[153 153 157 149 162 167 155 155 154 154 156] -> (22)
[144 158 164 157 158 158 151 162 168 143 152] -> (57)
[167 163 154 154 158 164 153 155 154 157 156] -> (122)
find: [167 163 154 154 158 164 153 155 154 157 156] -> (122)
find: [144 158 164 157 158 158 151 162 168 143 152] -> (57)

[131 129  96 145 115] -> (169)
[122 122  96  97 113] -> (19)
[132 129 101 144 113] -> (170)
[144 142 119 141 123] -> (41)
[145 134 138 132 128] -> (38)
[131 122  96 145 130] -> (131)
[119 138 130 141 138] -> (84)
[123 139 137 106 123] -> (80)
[132 129 138 125 127] -> (70)
both (170) (38):  -> [132]
both (170) (169):  -> [129]
both (80) (41):  -> [123]
both (70) (84):  -> [138]
both (169) (70):  -> [129]
both (169) (170):  -> [129]
both (38) (131):  -> [145]

[130 126 136 118 131 131 153 117 134 157 121 135 132 115 105 148 129 146
 122 129 126 143 131 136 128 137 111 108 144 106 131 144 129 134] = (49)
[133 109 129 140 103 124 136  88 113 101 129 154 161 111 137 113 120 120
 156 105 112 146 135 143 124 160 139 107 116 118 117 122 140 156] = (100)
[137 145 145 141 108 127 105 131 119 138 142 118 128 148 124 136 120 125
 108 142 130 158 142 113 140 120 121 146 102 116 128 160 117 117] = (136)
[150  97 128 149 113 126 123 129 124 135 111 162 123  98 109 108 133 134
 144 124 101 130 118 143 157 154 139 106 115 132 136 154 126 157] = (116)
[131 132 134 121 135 115 107 121 119 133 127 108 128 134 128 130 131 117
 129 115 136 141 117  97 132  99 131 159 137 130 137 124 145 122] = (150)
[139 132 130 124 105 115 149 131 123 150 141 140 117 132 118 130 141 138
 133 114 116 128 121 121 136 142 122 123 136 141 134 126 122 146] = (72)
[133 116 126 160 121 158 134 117 129 129 115 126 132 119 116 120 125 139
 141 129  97 151 139 137 149 144 133 131 123 131 127 128 124 149] = (121)
[147 124 130 113 138 105 135 121 132 112 119 131 134 132 119 131 119 134
 141 136 134 136 109 111 123 135 116 150 130 119 135 133 154 134] = (85)
find: [150  97 128 149 113 126 123 129 124 135 111 162 123  98 109 108 133 134
 144 124 101 130 118 143 157 154 139 106 115 132 136 154 126 157] -> (116)
find: [130 126 136 118 131 131 153 117 134 157 121 135 132 115 105 148 129 146
 122 129 126 143 131 136 128 137 111 108 144 106 131 144 129 134] -> (49)

[153 126 140 119 138 127]  (147)
[117 126 140 119 138 124]  (162)
[182 108  93 139 118 116]  (93)
[115 173 113 113 152 118]  (56)
[117 116 140 119 138 129]  (119)
[125 141 116 110 123 122]  (69)
[152 152 140 119 138 129]  (59)
[139 124 121 137 121 128]  (2)
both (93) (119):  -> [116]
find: [117 116 140 119 138 129] -> (119)

[129  90 127 116  90 143 118 142 119 129] -> (140)
[129  90 127 116  90 143 118  93 135 129] -> (108)
[ 87 163 143 145 151 144 109 118 113 143] -> (33)
[112 142 140 113 126 109 155 161 144 103] -> (87)
[130  90 126 143  88 141 115  90 153 131] -> (130)
both (87) (140):  -> [142]
find: [130  90 126 143  88 141 115  90 153 131] -> (130)
both (33) (130):  -> [143]
both (140) (87):  -> [142]
both (130) (33):  -> [143]

[123 127 151 125 132 134 126] : (91)
[164 168 151  98 106 118 137] : (34)
[154 148 114 124 121 118 105] : (138)
[154 154 132 168 119 124 119] : (192)
[136 135 137 126 122 120 136] : (118)
[118 108 115 166 144 125 119] : (125)
[167 115 126 120 146 135 120] : (176)
[143 148 139 154 120 121 130] : (31)
[120 116 135 136 126 120 120] : (60)
[150 111 124 119 135 120 132] : (103)
both (192) (91):  -> [132]
both (34) (125):  -> [118]
both (34) (192):  -> [168]
both (34) (91):  -> [151]
both (192) (31):  -> [154]

[150 128  91 136  86 145 121  98 140 142  93 130 144 144 119 105] -> (35)
[128 126  91 136  89 126 121  98 140 142  93 127 144 144 119 105] -> (127)
[116 136  96 113 110 109 128 123 127 144 108 122 126 106 121 112] -> (115)
find: [150 128  91 136  86 145 121  98 140 142  93 130 144 144 119 105] -> (35)
find: [116 136  96 113 110 109 128 123 127 144 108 122 126 106 121 112] -> (115)
find: [128 126  91 136  89 126 121  98 140 142  93 127 144 144 119 105] -> (127)

[133 119 125 117 138 153 140] -> (95)
[154 137  96 136  96 110 130] -> (54)
[118  96  98 115 139 137 116] -> (26)
[152 135 140 130  99 117 127] -> (141)
[126 103 106 117 133 143  97] -> (88)
[139 131 133 125 117 132 128] -> (105)
[104 113 105 121 144 128 106] -> (7)
[141 138 125  97 108 112  81] -> (9)
[166 129 138 127 146 128 132] -> (154)
[130 108 111 111 131 146 141] -> (42)
find: [104 113 105 121 144 128 106] -> (7)
both (9) (88):  -> [97]

